One turn sends every row of this set to another row. A few are shown first. Where does it send the rows asked after them?
Devov: [  1   5  17  -6 -22   3  -6  -1  13  -9  -7  11   3  -7  23  -5 -12 -16
  -4  -7  -7  12   2]
Nomi: [ -3  -3  -9  21 -18 -19   7   0   6   7  -1  23  -7  24   2  10  12 -19
   4   3 -14  -7  12]
fuz: [ -1  11  10  13   4   9  -5  14   1  15   0  15 -11 -12  25 -10   6   6
  -8   5  16  -7 -11]
Nided: [  6   3  -2   1   8   2 -11   4  14  16  19  11   0   9  11   4  41 -20
   7  -4   0  -5  -9]
Zeg: [ -5   8   4   3  -6   0  15   1 -11  25 -17  25  -4   2   7  -4  17   3
   2  15  -7 -20 -21]
zuze: [ -2   9  -3   0   9   5   4  -6  -2  19  -1  13 -10  -2  27  -5  25  -8
   5  14 -11 -19 -25]
Tadez: [  6  10 -10 -19  -7   4  -1 -13 -12  16  -7   2   2   6  26  -1  10 -24
   9  -2 -12  14   3]
labu: [ 10   5   0   0   8   1 -13   7  11  11  25  15  -5   9  14   3  35 -21
   3  -6  -1 -12  -4]
Vafif: [  4  -6  17   4 -12   7  -6  17  30   6   8  23   9  -9   7  -2  11   4
  11  -3   4   3  -2]
sanu: [  7   5  -9   6   3   9   2  -8 -12  13   5   1  -2  12  30 -11  22 -25
   4  -9 -13  15   2]
dazos: [  5   2   3 -15 -15  11   5   3  -2  16 -23  13  13   6  22  -4   7 -15
  23  -2 -12  13   6]
vubuv: [ 11   7  14   4   3   1 -19   5  18  -2  -3   9   5 -15  12   3  32   4
   0   5  -6 -18  -6]
vego: [ 15 -16   7  18 -24  -5 -18   1 -10  10 -17   8  -5  14  -9   2   9   1
   5   4  -5  -8  13]
Zubon: [  9  -4  16   5 -10   6   3  21  24   6   7  25  11  -8  10   0  10   3
  15  -4   4  -1   5]
luva: [ -4  -1  -5  16 -26 -22   7   3   6   7   3  20  -6  21   3  10  13 -22
   0   1 -14  -8  13]
pep: [  7   4  11  11   4   2 -19   6  21   0   3   7   3 -14  12  -1  34   4
  -1   3  -4 -10 -12]
nogi: [ -9   8  23  -4 -13  17  -7  10  12  19 -19  34  -7   8  17  -9   3  -1
   2  -1  -2  -9 -10]
femib: [  5  11  19   7 -19   4 -12  -6  -2 -12  -9  11  -2  -3  26 -22   2  -5
  -5  -6  -7  16   0]
sagik: [  7   9  13  10  -4   4 -21 -10  -3  -7  -7  -4 -10  -3  30 -17  16 -11
 -13  -3 -10   5  -1]
baz: [  5   9  11   4  -4   3 -24  -8  -3  -9   1   1 -14  -3  31 -19  16 -11
 -12   2 -13  -2  -4]
Bod: [ 10   0 -13   7  -9 -27 -14   9 -12  15 -10   4 -17   8   7  17  14  -1
  -5  -6 -20  -9  -7]
tufos: [ 12  -8   6 -11  -8   9 -11  10  17  26  -2  22  -4  16  10  -5  32  -4
  24  -6 -10  -4   4]
Nuvu: [-10  12  12  -4 -11   0  -7  10  -6  22 -12  30 -20  11   9  -6  10   3
 -10   3 -10 -18 -21]
Kunog: [ 15 -10  11  25 -24 -11  -1   0  -9  10 -22  18  -1  16  -7  -2   8   4
   2   0  -5  -7   8]
muk: [  9  -1 -12  19 -11 -28 -20  12  -7   6 -18   2 -14   9  10  13  20  -3
   9  -4 -10  -5  -3]
Peb: [  5   0  -6  24  -4  -5   1   9 -14   4  -4  18   4   3  -6  18   1   1
 -16  -5 -15  -9   2]
tadub: [  4  19  -2   8   1   7  -3 -10 -16   0  -6   0   2  -2  29 -13  20 -13
  -8  -1  -8  14   2]
Bami: [  5   3   9 -10  -7   4   0   7  -1  24  -3  23  -5  16  18  -1  10 -25
  19  -1  12 -11 -26]
duz: [ -2   8   5  11  -7  -7   9  18 -13  26  -1  22 -18   6  13 -14  10   3
  -3   4  14  -7 -15]
pesa: [ 14 -16   3  18 -18  -7 -18   2  -7   9 -21  12  -5  15  -8   9   4   0
   9   4  -1  -7  10]
kod: [  4  -6  -3  14 -24 -29   8   4   1  13   1  23 -17  25   4   4   9 -14
   2  -4 -16  -7   3]
poni: [ -1  -6  -9  28  -6  -4  -5  12  -4  -6   3  24  -3   7   0  16  -1  -1
  -7  -5 -24  -4   0]
rafi: [  9  -2   2 -17 -16   6   2  -5   2  17 -21   5   9   6  23  -2   4 -19
  22  -7 -14  15   2]
nus: [  1   7  14 -11 -19   3  -9   5  10  -8  -6  12   6 -14  22  -1 -13 -13
  -4   1  -3   5   4]
Kune: [  7 -10   7 -11 -10   8 -11   9  23  27  -1  20   1  13   6   0  28  -7
  23  -4  -6   0  -2]
lopim: [  0  -7  -8  27 -11   0  -1  14 -10  -3   7  18   2   6  -1  12   2  -1
  -7  -6 -25  -4   2]
nit: [  1   9   9  -5  -9  -5   2  13 -15  19  -4  23  -5   4   3   5   0 -11
  -3   4  15 -17 -25]
big: [  5   2  10 -20 -27   2  -5  -7   1   3  -7  15  -2   5  22 -11  -8 -16
  11  -6 -12  16   0]
Zelef: [  8   0 -11  14 -16 -27 -16  15  -9   8 -17  -2  -9   4   9  13  22  -3
   8  -5 -16  -6  -5]
luve: [  7   5  -4   5   1   9   1  -1 -16  11   5   6  -3  17  30 -19  26 -26
  10  -5 -10  12  -1]

muk goes to Nomi
lopim goes to Zelef
Now find these:
sanu goes to rafi
Peb goes to Bod
duz goes to Zeg
big goes to femib
Zubon goes to vubuv
Vafif goes to pep
fuz goes to zuze
baz goes to luve

One turn sends every row of this set to another row. A few are shown first. Where does it send the rows asked after them?
kav: [  6  16  15   2   4  -8  10   2  -5 -24  -1   5  -9  18 -36   4  -2  -8
 -16  -6 -14  -2  -9   4  -2   9   9   6   0   9 -13]
Vof: [ -8 -14  17  19   8  -9  -5  18  -2   3  -7  14 -13 -17 -13 -14 -19   4
 -19  -3 -23  -1 -24  12   3   2  24  -2   3  20  25]
molo: [  9   4   9  14  -1  -8   3   5  -6 -14  -3   5 -12 -13  34   0  -6  14
 -31  -3  -5   1 -11   4   4   4   2   8   3  10  10]
kib: [-10   5  20   5   8 -16   8  -4 -14   4   5 -10   2 -11   0   2   4  10
  -2   5 -26   6 -16   5   2  16  10  -9   4   5 -21]
ror: [ 10  12 -14  11   8  -8  -3   8  -9  37   5  -8 -16 -11  -6   3  -2   2
  -7  -3 -13   1 -17   3   2 -28   0  -2   5   8  14]
zod: [ -6  -1  33   8   1 -21   2  -3 -12   9   9   3  -8   4 -29  14 -14  -4
 -27  -8 -26  -1 -19   0  -4 -21  19 -11  16   7 -12]
Lidom: [ 16 -14  -5   5   7  -4  -1  -6  -8  -2   6  -2 -19 -17  -4  17  -1  13
  -2  -9  16   2  -4  -3   2  -3  18   2   2  17  16]
Nedek: [-14  21  -2   3   5 -19  25   5 -14  19   0 -16 -11 -11  -5   5   0  16
  -9  -1  -7   7   4 -13  16 -12  16   2   2  13  24]
Siti: [ 15   4   3   5   3  -8  -2  12  -4  -8  11  -3   1   7  -4  -5  -9   7
 -34  -1 -26  -5 -30  20 -18   0  -5  13   7   5  14]
lin: [-11   7  -4   8   1  -4  21   5   6  -1 -18   7   2  -1   5 -13 -22  11
   0   0  -5 -12 -19   5  14   7  14   7  15   8  20]
tev: [ 17   9   0   7  20 -23  12  16 -13 -15  -3  20   6  -1 -28  -9  -4  12
 -27   8 -16  -1 -22   8  18  -5   6   5  12  -2  21]
Midov: [-14 -10  16  -2   1   1   1   9  -6  26   1  -9 -13  -1 -16  -7   1  10
 -22  -1   7   2 -14  13  12   9  -9   2   1  19   9]
nes: [  2   4  22   1 -12 -12   9   4  -7  -6   2  17  -6  10  -2  18  19 -14
 -12   4  -3   1  -2   5  -8 -13   9  -7  -9  10  -4]
duzo: [ -4   8  -5  -2   9  -2  -1   4  -9  13   5   3   8  -4 -19 -20  10  20
  -9 -14 -19  18  -7  -5  -5 -23  17   7 -10   0  16]
tidek: [-10   6  19   6   0 -15  34  19   2  10  -3  12  -6   0   4   8  16   5
 -23  -4 -11  -5 -18 -18   6 -14   1 -10   5   9  20]
Vike: [ 10   4  31  15   1  -4   8  -1  -9  12   6 -24   3  24 -27  -1  -8  11
 -15  -2  -1  11 -11  -5   1  -3   2   6   6   8  11]
gov: [  3 -14  -1   2   4 -14   1   5  -6  16   3  19   7  20 -32   8 -11   9
   0  -4 -20   2 -10  11   1   8  19   4  -2   8  16]
Dula: [ 14 -14  -2  18   4  -8   6   6  -6 -30   3   8   4  -3 -22   0  15  -2
  -8   5   1  11 -11  -3   9 -16  10  -3  -2  11  10]
tofe: [ -1  10  19   7   0   6   5  -3  -1  11  -6  12   3   2 -14  -4  -6  -4
   2 -12   7  -2  -4   3  -5  -8  30  14 -10  20   3]
negep: [-17  19  22  -3  -6 -17   8  16 -13  10   4  15 -16   3  16   2  -8   8
 -27  -6 -12 -11 -17  -8  15 -21  -5 -12   5  10  15]
vumeb: [ -4  -1   7 -13  -9 -10   4   4   0   2  17   8  -7  10 -28  11 -16  12
  -2   6  10 -10 -19   7  11 -11   7   4  15  -3  25]
Tidir: [-14  18  31   4  11  -9  11  -3  -6 -11   3  -9 -10  17 -10   8 -19   3
  -2   0  18   2  -4  -9  15  -5   3  -7   5   7   4]
suro: [ 11  10  30  10   8  -9   2   7 -21 -26   0 -13 -12  -3 -31   5 -13  -1
 -26 -11 -16  -4  -2   7  -2 -12   5  -1   5   6   7]
peg: [ 14  14   2  13  11  -2  22  -6 -16   2 -19  15  15  15  -6  14 -10  -2
 -13 -13 -20   6  -3 -10   0   1  19  14  -5  -6  12]
vasi: [ -2  13  -4   3   5 -10   8  -2 -12  27  -1   3 -12  -6   5  17  13   1
 -16 -12  -7   0   3  25 -13 -12   1   6  -6  12   6]
Gezu: [-26  -9  -9   7  11 -13  16  19   8 -16  -6  -2  -1   3 -17  -3  14   9
  -9   5 -14  -1 -20   3   9  -4  -6 -12   8  -1  12]
lutug: [  4  -8  18 -17   3 -11   7  -3 -11  -5   7   2 -11   5  -5  -6 -22   5
 -23  18  -2   0 -21 -12   0  -7  18   3  33  -5  19]
zeku: [-19   5 -30   9  12 -15  -5   4  -1  -1  -1 -11 -13 -13   4   2  -4   6
  -9  -4 -14   4  -9  -1   5   2  16  -6   8   6 -10]
tas: [  2   8  37  24   2   2  11  -3  -4  -3   2  17 -16   7 -11  10  -2   3
 -28 -24 -17   2 -20 -11  -1 -14  23 -12   3   5   7]
Ledav: [ -5  -1  -3   6  -4  -9  12  -1  -9   9  -3   6 -17 -12 -18  -2   4  -2
 -16   5  -4   2  -8   9 -29   0  -2  14  15 -20   8]
Bufe: [  1  23 -10  -3  19 -15   1  15  -9   7   8 -15  -9   0  -1  11  -7  16
  15  -1  -6   9   8  -2   2 -10   8   4  13   8   7]
piz: [  1   2 -12  18  14  12 -11   9  -8  -8  -3  11   3   8 -15   2 -11  11
 -22   3   0   5 -15  17  13  10  10  -2 -13  19  14]
mog: [-16  -4  25   6   5 -19  10   4   3   9 -15  16  -8   8 -14   3  -5   9
 -15   0 -16  -9 -22  17   8 -11   7 -14  22 -20  15]
Vetu: [ -4  10  -8  -6  -4 -13  14 -17  -3  -4  -4   2  -5  14   3   6 -10  14
  -4  15  -2  25  -7  -7  -5 -10  21  -1  15   1  -1]
gofik: [  5  -2  -7  11  15   1  -7   1  -7 -26   6   4   5   9 -27   8  -4  17
  -5  -5   2  12 -10   3  -1 -27  -3   9  -5   5   3]
bamuz: [  4  15  21  11 -16 -11   6  -9 -18  -4  -2  14  -8  10  -3  12  -5 -11
 -12  -2  10   7  -4   3  -3 -34   5   7   2  10  -7]
vip: [-19  10  19  11  11   2  13   2  -7  -9 -28   2 -20   4   1   8 -22 -10
 -27   9  -9   6  -9   0   3   7  15  -5   0   2  15]
Turag: [  6  -4  17   0   9 -32  10   9  -7   1   4   6  -3   9 -15  13 -13  19
 -20 -11 -26 -17 -16 -10   4 -16  13  -5  12 -24  15]
Pipav: [ -8  10  20  10  17 -11  -8   0 -15   4   1   1   9  12   2 -16  -4  -2
 -28  -9 -25  10  -8  -7 -10 -21  15  -4  12 -15  -1]
pumu: [-10  -4   1   2  -3   0  -5  -4 -14  12  14 -15 -30 -10   5  16  -5   0
  -9  -9   3  -8  -8   5   8 -12   6  14  -4  -2  15]
Nal: [-16   0  -7  -4  12  -8   6  16   8   1   0  -1  -1  -2 -16  -6 -11  21
  -8  -1 -13  -9 -32  -5  17 -13 -15  -2  15   9   5]
sesa: [ 16  33 -10  19   8 -10   9   8 -11  -1   2  10  13   7  -7   4  -4   4
 -19 -16 -14   3 -31   8  -3 -19  -2   6  -3   5   1]
mema: [-20  18  -1   6   8  -5  11   3 -10  18  -3  30 -10  20   8   7 -10  10
 -26  -3  -8   6 -11  -3  -3 -11  26  -9  -4   6  21]
kig: [ -2 -14  15  10  24  -6   4  -7  -9   6  17   8  -9 -16  -9   9   7  22
 -27   6  -6   2  -7 -22   3   1  11   3  -2 -13   9]
surom: [-16   4   7  17  18  -3  -8   3  -4  -3  13  24  -3 -16   2 -13 -10  -5
 -31 -15 -14  -6 -24   3   3 -25   8  -5   9   8   3]
sil: [ 16   2  -2   7  18 -18  17   4 -12 -11 -13  -2  -5   6 -27   6 -18   1
 -29   0 -15  -5 -20   7  -1  -4 -12  -2  23  -8   1]
zotad: [ 11  22  10  15  -6 -11  19  10 -34  -3   7  -5 -13 -10 -15   3   3  15
 -15   3 -13  22 -10   3  -3   1  10 -12  11   7  26]
Sigun: [ -4   3 -11  13  22  -4   5  -3 -19   0  14  -4 -12 -11  14  15  -8   2
 -14  -9  -7   9  -8  -1   6 -11   9  16  16  19  -9]

Sigun goes to Bufe
zod goes to suro
sesa goes to vumeb
Now find these:
negep goes to bamuz
duzo goes to Midov
peg goes to gov
vasi goes to Lidom
lin goes to mema
Siti goes to lutug
mog goes to tas
Ledav goes to kig
tidek goes to nes

